[[-27 -57  24 -81]
 [ 61   0 -21 -13]
 [-14  45  -6  72]
 [-27  44  -2  73]
 [ 34  24 -18  30]]
:
[[  0 -21]
 [ 45  -6]]

[[ -1  -6 -33  -1 -29]
 [ 18 -62  -1  28   8]
 [ 11 -59  -7  29  10]
 [-74  21 -31  23 -44]
 [ 35  22  10  25  -6]]
:
[[-62  -1]
 [-59  -7]]

[[-68 -43 -14  32]
 [  0   1   1  -2]
 [  0   4  -7  -7]
 [  4  -3  -9  45]
 [  0   1   1  -1]]
:
[[ 1  1]
 [ 4 -7]]

[[-15   7  29  90]
 [ 31  -2 -31 -49]
 [ 30 -22 -12 -74]]
:
[[ -2 -31]
 [-22 -12]]

[[ 70  36 -65 -12]
 [ 21  50  -1  37]
 [-65   3  80  51]
 [-18  37  40  53]]
:
[[50 -1]
 [ 3 80]]

[[ 67 -68 -88   3 -92]
 [ 93 -15 -34  50 -27]
 [  9  86  73  41  77]
 [ 67  28  16  70  19]]
:
[[-15 -34]
 [ 86  73]]

[[ 14 -85 -75]
 [ 44  76  -3]
 [-52   3  61]
 [  3 -31 -11]
 [-85 -16  95]]
:
[[76 -3]
 [ 3 61]]

[[-47  21  46  43  41]
 [-25  42  17  10  40]
 [-58  20  56  53  46]
 [ 69  -6 -30 -25 -17]]
:
[[42 17]
 [20 56]]

[[-63 -74  -8 -73]
 [-19 -61  54 -50]
 [ 80  70  47  71]
 [ 37  10  78  18]]
:
[[-61  54]
 [ 70  47]]
---
[[  6 -76 -26]
 [ 63  -7  48]]
:
[[-26  48]
 [-76  -7]
 [  6  63]]

[[15 20 29  7]
 [12 23 74  3]
 [ 7 11 22  2]
 [ 9  9 11  4]]
:
[[ 7  3  2  4]
 [29 74 22 11]
 [20 23 11  9]
 [15 12  7  9]]

[[-45 -38  66 -13  22 -37 -42]
 [ 72 -23  27  50  33 -63  28]
 [ 12 -32  26  -1  37 -39 -11]
 [ -2 -67  56  45 -57   3  61]
 [-15  31  27  38  45  33  44]
 [-52  39  27   8 -37  27  26]
 [-25 -36 -45   7 -15  23  58]
 [ 20  26 -17  25  18 -30  -5]
 [-37  67  48  32 -56 -19   9]
 [-25 -29  42  54   5   7  57]
 [ -7  61 -70 -72  51  23 -45]]
:
[[-42  28 -11  61  44  26  58  -5   9  57 -45]
 [-37 -63 -39   3  33  27  23 -30 -19   7  23]
 [ 22  33  37 -57  45 -37 -15  18 -56   5  51]
 [-13  50  -1  45  38   8   7  25  32  54 -72]
 [ 66  27  26  56  27  27 -45 -17  48  42 -70]
 [-38 -23 -32 -67  31  39 -36  26  67 -29  61]
 [-45  72  12  -2 -15 -52 -25  20 -37 -25  -7]]

[[ 10  16  10   9 -25 -15 -59  33]
 [-10 -10 -10 -30 -41  13 -11  26]
 [ -2  -9  -2 -11   9   2   8 -14]
 [ -2   5  -2  -4  16   9 -17  21]
 [  6  -7   6  -2   2  10   3   6]
 [ 14 -10  14  10  16 -22 -21  -4]
 [-15  31 -15  -8  11   5  89 -23]
 [ -2  -1  -2   1  -1  -1   2  -3]
 [  4 -10   4  -3   1  17   0  11]]
:
[[ 33  26 -14  21   6  -4 -23  -3  11]
 [-59 -11   8 -17   3 -21  89   2   0]
 [-15  13   2   9  10 -22   5  -1  17]
 [-25 -41   9  16   2  16  11  -1   1]
 [  9 -30 -11  -4  -2  10  -8   1  -3]
 [ 10 -10  -2  -2   6  14 -15  -2   4]
 [ 16 -10  -9   5  -7 -10  31  -1 -10]
 [ 10 -10  -2  -2   6  14 -15  -2   4]]

[[-30   3 -25   3 -63   3 -30 -11  61 -20 -19  -6  -4   1  -6]
 [-30  -6  -9 -12 -32   7   6  -3 -39  39  77 -48   1  12   6]
 [-20  -4   4  -2  34   4 -38   3  -2 -34 -56  22   2 -27   0]
 [-22  -8  -2  -5  60  15  12  -4 -15  23   8 -39 -10   9  -5]]
:
[[ -6   6   0  -5]
 [  1  12 -27   9]
 [ -4   1   2 -10]
 [ -6 -48  22 -39]
 [-19  77 -56   8]
 [-20  39 -34  23]
 [ 61 -39  -2 -15]
 [-11  -3   3  -4]
 [-30   6 -38  12]
 [  3   7   4  15]
 [-63 -32  34  60]
 [  3 -12  -2  -5]
 [-25  -9   4  -2]
 [  3  -6  -4  -8]
 [-30 -30 -20 -22]]

[[-27  -5  -8 -14   2]
 [-75   2 -66  -2  64]
 [  0   9  15 -29 -34]
 [ -7  21 -18   0  19]
 [ 50 -88   9  13 -19]
 [ 29 -17   1   7 -26]]
:
[[  2  64 -34  19 -19 -26]
 [-14  -2 -29   0  13   7]
 [ -8 -66  15 -18   9   1]
 [ -5   2   9  21 -88 -17]
 [-27 -75   0  -7  50  29]]

[[ 21 -22  22  42 -23 -32  28   5 -35  51  15  42]
 [ -2  -8 -14  40 -12 -48  46  47 -28   7  49  16]
 [-45   0  -3   7  11 -68  81  14 -40  19  30   7]
 [-14 -18   8  12 -20 -58  31   9 -26  31  19   8]
 [-14 -29  56  -3 -13 -63  30   9 -14  23  14  -1]
 [-50  10  -3   4   6 -62  68  14 -39  16  29   4]
 [-53  33  -2 -10 -20 -39  37   2 -46  -2  20  10]
 [-38 -20  -7  -2  -2 -63  31  11 -39  45  41  15]]
:
[[ 42  16   7   8  -1   4  10  15]
 [ 15  49  30  19  14  29  20  41]
 [ 51   7  19  31  23  16  -2  45]
 [-35 -28 -40 -26 -14 -39 -46 -39]
 [  5  47  14   9   9  14   2  11]
 [ 28  46  81  31  30  68  37  31]
 [-32 -48 -68 -58 -63 -62 -39 -63]
 [-23 -12  11 -20 -13   6 -20  -2]
 [ 42  40   7  12  -3   4 -10  -2]
 [ 22 -14  -3   8  56  -3  -2  -7]
 [-22  -8   0 -18 -29  10  33 -20]
 [ 21  -2 -45 -14 -14 -50 -53 -38]]
---
[[ 56  -6 -28  19]
 [-25  86 -27 -39]]
:
[56 86]

[[  8 -10 -20  18]
 [ 81  50 -26  70]]
:
[ 8 50]

[[ 38   7 -19 -42]
 [-27  13  37 -28]
 [ 82  26 -30  -1]
 [ 16  47  65 -14]
 [ 38   3 -16  47]]
:
[ 38  13 -30 -14]

[[-57 -79   1 -85]
 [ 27  22  78  26]]
:
[-57  22]

[[-71  35 -42]
 [-38   8  66]
 [ 58 -49  47]]
:
[-71   8  47]

[[-26 -21 -67  15]
 [-15  -8   8   2]
 [ 30  13  13  11]
 [-13 -32  -5  -1]
 [ 17   9   4 -11]]
:
[-26  -8  13  -1]

[[66 26  5 20 15]
 [91 18  1  9 12]]
:
[66 18]
